0: [ 25.  45.  21.   8. -15. -18. -22. -24.]
1: [ 17.  34.  15.  12. -22. -24. -10. -23.]
2: [-41. -54.  -9.  22.  28. -23.  41.  25.]
3: [-50.  10.  60. -35.  -6.  49.  12.  -4.]
4: [ 25.  -7. -28.  23.  28.  21.  13.  63.]
5: [ 28.  36.  12.  12. -15. -18. -13. -22.]
6: [ 23.  17.  -2.  15. -24.  -2.  -6.  -3.]
7: [-12.  12. -10.   7. -29. -16.  18. -10.]
8: [-35. -40.  -6.  19. -12. -33.  39. -25.]
9: [-43.   1.  61. -48.  -3.  23.   0.   2.]
10: [-45. -38.   7.   9.  24.  -5.  34.  22.]
11: [  2.  -3. -15. -30.   6. -14. -51. -13.]
12: [-30.  13.  50. -37.  -8.  29.   6.  -2.]
13: [ 25.  39.  20.   9. -14. -20. -14. -21.]
14: [  5.  22.   4. -31. -42.  27. -15. -43.]
15: [  7.  -9. -26. -31.   4. -18. -56. -23.]
16: [-32. -41. -12.  20.  23. -21.  34.  18.]
17: [  6.  11.   0. -27. -38.  16. -13. -42.]
18: [ -7.   4.  15. -14.   0.   5.  -6.  17.]
19: [-27. -10. -13.  19. -23. -22.  26.  -9.]
20: [-12.  -6. -14.  -1.   2. -16.  -5.  21.]
21: [ 11.  -8. -19.  27.  57.  -4.  35.  21.]
22: [ 14.  -7. -21. -42.   0. -15. -68. -28.]
23: [-19.  -7. -15.  16. -14. -17.  26.  -4.]
24: [ 23.  20.  -4.  16.   0. -12.   4. -17.]
25: [-38. -48. -15.  24.  32. -23.  42.  28.]

[-32. -36.  -6.  20. -11. -33.  32. -18.] 8 19
[36.  3. -8. 15.  9. 32.  9. 33.] 4 6
[36.  7. -8. 20. 17. 38. 13. 48.] 4 21
[  5.  12.  -5. -28. -27.   4. -19. -39.] 17 14
[ 35.   6. -14.  21.  11.  37.  17.  63.] 4 21
[ 28.   2. -13.  19.   9.  32.  10.  45.] 4 18
[ 2.  6. 12. -8.  0. 11. -3. 22.] 18 20
[ 15. -11. -16.  23.  31.  16.  18.  50.] 4 21
[-16.   9. -11.   7. -27. -13.  20.  -8.] 7 23
[ 31.  28.   1.  13. -30.   2. -14.  -2.] 6 5
[ -5.   0.  -2. -31.   2.  -4. -40. -12.] 11 15
[40.  5. -5. 21.  7. 43. 14. 47.] 4 6
[-25.  19.  49. -27. -18.  34.  -1.  -7.] 12 3
[  3. -13. -29.   7.  21. -16. -13.  -9.] 20 24
[ 26.   6. -14.  12.  25.  16.  10.  33.] 4 21
